Each row of X is roughly a mix of the hidden directions of one of 3 groups; one row fits no group.
X:
6, 1, 0, -17, -6, 46, -2, -38, -28, 37
0, 20, -47, -14, -37, -11, 3, 25, 22, -24
3, 12, 18, 14, -18, 63, -1, 16, 15, 25
-15, -14, 8, -39, -19, 46, 22, -19, 17, -20
9, 8, -3, -50, -12, -9, -17, -8, 50, -19
-10, -6, -39, -37, -13, 36, -14, -21, -14, 26
14, 10, -12, -4, 2, -53, 22, 12, 43, -18
0, 1, 5, 52, -2, -8, 7, 16, 52, 15
0, -6, 12, 39, -1, -8, -1, 7, 53, 37
-10, -5, 4, -59, 14, -17, -7, -23, -6, -36
-10, -26, 17, -6, 36, 42, -21, -15, -7, 34
15, 6, -12, 0, 12, -51, 26, 11, 45, -8
-6, -7, -3, -19, 21, -26, 21, 3, -56, -30
19, 1, -37, 8, -6, -52, 8, 24, 12, -25
19, 13, 12, -41, -22, 7, -26, -18, 46, 7
-17, -20, 5, 29, -2, 59, -16, 22, -16, 6
16, 11, -18, 26, 6, -58, 6, 27, 11, -17
-6, -11, 54, -21, 10, 40, -4, 3, 6, 28
-22, -6, -18, -1, -27, 48, -6, 11, -34, -29
10, -9, 38, 37, 40, -36, 9, 1, -4, 3
-7, 10, -14, -11, -41, 31, 3, -24, 39, 27
-3, -9, 15, 5, -16, -1, 9, -12, 55, 47
-9, -2, -17, -47, 3, 32, -15, -20, -41, 8
-15, 1, -5, -37, -10, 48, -16, -24, -26, 22
1, -9, 10, -4, 22, -43, -7, 8, -51, -29
-5, -34, 20, 26, 47, 26, 7, 8, -1, 29
-14, 10, -8, -40, -18, 43, 2, 10, -5, -42
-2, -25, 0, 1, 33, 48, 10, -15, -6, 40
7, 17, -5, 17, -31, -34, -1, 33, 33, -33
10, -1, 31, 33, 27, -54, 7, 12, 3, 8
2, -1, 42, -19, 32, 40, -23, -19, -17, 9
-6, -7, 28, 4, 8, 31, -6, -8, 49, 40
5, -1, -20, 41, -22, -9, 3, 19, 54, 12
12, -5, -15, 14, 48, -43, 31, -3, -12, -12
10, 1, 5, 17, -38, 19, -1, 39, 39, -28
2, 10, -20, 23, -9, 20, 17, -17, 54, 32
0, 6, 3, 48, 14, 20, -28, 44, -6, -19
-8, 0, -9, -26, 9, -17, -21, -7, -50, -43
-17, -15, 7, 33, -11, 54, -18, 28, -16, 1
12, 8, -4, -1, 20, -9, 0, 6, -63, -36
15, 2, -2, 1, 19, -53, 26, 10, 42, -8
20, -3, 0, 36, 20, -58, 7, 18, 7, -9
-6, -11, 28, 22, 7, 3, -41, 13, 48, 20
0, -6, 38, 20, 7, -32, 18, 11, -39, -34
9, -6, -8, -34, 7, 36, 27, -41, -21, 21
-13, 3, -38, -38, -39, -15, -1, -8, -14, -31
-16, 16, -22, -6, -49, 17, -24, 17, -10, -36
-9, -8, 36, 50, 17, -17, -22, 26, -18, 7
-5, -20, -7, -15, 21, 54, 9, -25, -19, 30
-3, 3, 6, 16, 4, -52, -7, 34, 30, -30
-2, 0, 6, 16, -11, 20, -21, -5, 61, 32
22, 6, 8, -22, -3, 2, 38, 6, -58, -10
-1, 2, 14, 10, 4, -52, -7, 30, 28, -36
18, 1, -6, 34, 8, -48, 4, 23, -35, -20
9, 22, -36, -10, -44, 33, -7, -7, 23, 19
-13, 6, -2, -23, 13, 45, -30, 11, -28, -36
-16, -14, -13, -37, -12, 53, 3, -29, 5, 16
9, 7, -11, 1, 22, -9, -2, 11, -59, -41
-12, -2, -11, -31, -19, 43, -18, -27, -20, 33
2, 15, 11, 21, -31, 37, -21, 30, -39, -12
1, -18, 15, -14, 57, -37, 9, -23, 0, 1
-16, 6, -8, -44, -15, 19, 1, -27, -45, -21
-3, -2, 18, -44, 34, 24, -6, -35, -26, -6
-3, -7, 16, 7, -25, -49, 3, -1, -51, -2
2, 15, -29, -24, -40, 32, -4, 26, -11, -31
-3, 10, 1, 10, -19, -42, 13, 26, -6, -53
-16, -8, 9, -41, -5, 53, -4, -26, -21, 4
10, 12, 3, 40, -2, -44, 11, 29, 31, -17
-2, 3, 12, 24, 10, 1, -33, 29, -48, -32
-4, -3, -3, -4, -10, 60, -20, -19, -18, 35
-2, 11, 15, -37, 6, 9, -18, -11, -61, -7
11, 13, -13, 8, -21, -36, 15, 29, 43, -30
14, 4, -35, 24, 8, -56, 11, 17, 22, 1
12, -3, 8, 35, 26, -55, 21, 7, 19, 1
-7, 4, 1, -3, 20, 12, -20, 9, -57, -41
2, 2, -30, 35, -22, 20, -15, 36, 38, -3
5, -5, 1, 45, 4, -25, 20, 15, 52, 0
10, 5, -25, 35, 1, -49, 10, 15, 35, 11
-5, 6, -16, 9, -40, 24, -12, 13, 54, 15
-13, -10, -4, -37, -7, 42, -7, -35, -18, 30
-28, -3, -7, -42, 4, 10, -20, -19, -36, -35
-14, -20, 19, 32, 28, -26, 16, 31, -21, -30
16, -12, -7, -22, 25, -19, 47, 0, 40, 16
-15, -16, 4, 33, 28, 0, 20, 2, -57, 6
9, -9, 5, -2, 41, -44, 7, -2, -41, -23
-14, -4, -9, -41, -5, 46, -14, -25, -28, 18
13, 11, -33, 18, -3, -47, -2, -2, -33, -31
-13, -9, 32, 11, -2, 52, -16, -19, 0, 36
17, -1, -4, 42, 5, -56, 6, 10, 22, 13
-20, -16, -13, 43, 17, 2, 26, 24, -41, -11
32, 24, 2, 25, 32, -11, 22, 7, 44, 13
13, 9, -1, 22, -14, -64, 17, 1, 25, 8
14, -8, -37, 35, -1, -28, 6, 27, 40, -6
-2, 12, -26, -24, -16, 14, -10, 13, -43, -45
-20, -8, 14, -38, -50, -17, -3, -26, -18, 11
6, -2, -5, -27, 7, -55, 39, -18, 4, -19
20, 13, 5, 7, 5, -57, 9, 9, 44, 0
0, 1, 38, -30, 21, -20, 10, -31, -43, -2
5, -6, 13, 49, 5, -22, 17, 11, 49, 7
9, 1, 18, 27, -10, -35, 26, 19, 41, -30
-3, 12, -43, 42, -7, -23, 34, 24, -6, 0

One row of each group comes first, with its name. Which group is each row after those in?
-21, -22, 30, 5, 25, -1, 0, 3, -53, -27  (117)
5, -1, -13, 21, 29, -36, 8, 16, -42, -34  (55)
20, -6, -22, 20, 11, -46, 13, 29, 16, -35  (106)

16, 3, -4, 12, 31, -27, 25, 5, -53, -22  (55)
-8, -13, 11, -31, 13, 45, -15, -34, -28, 20  (117)
12, -8, 3, 57, 33, -21, -13, 16, 7, 24  (106)
5, 5, -21, 12, -19, 53, 7, -15, -16, 41  (117)
6, -4, -13, 12, -6, -20, 20, -11, 61, 32  (55)
-8, 0, 38, 3, 2, -13, -60, 17, 21, -5  (117)
19, 19, 9, 31, 5, -60, 17, 1, 4, 18  (117)
-21, 15, -5, -2, -46, 48, -31, -8, -2, 1  (55)
-2, 16, 33, -5, 38, -15, -11, -6, -53, 0  (106)
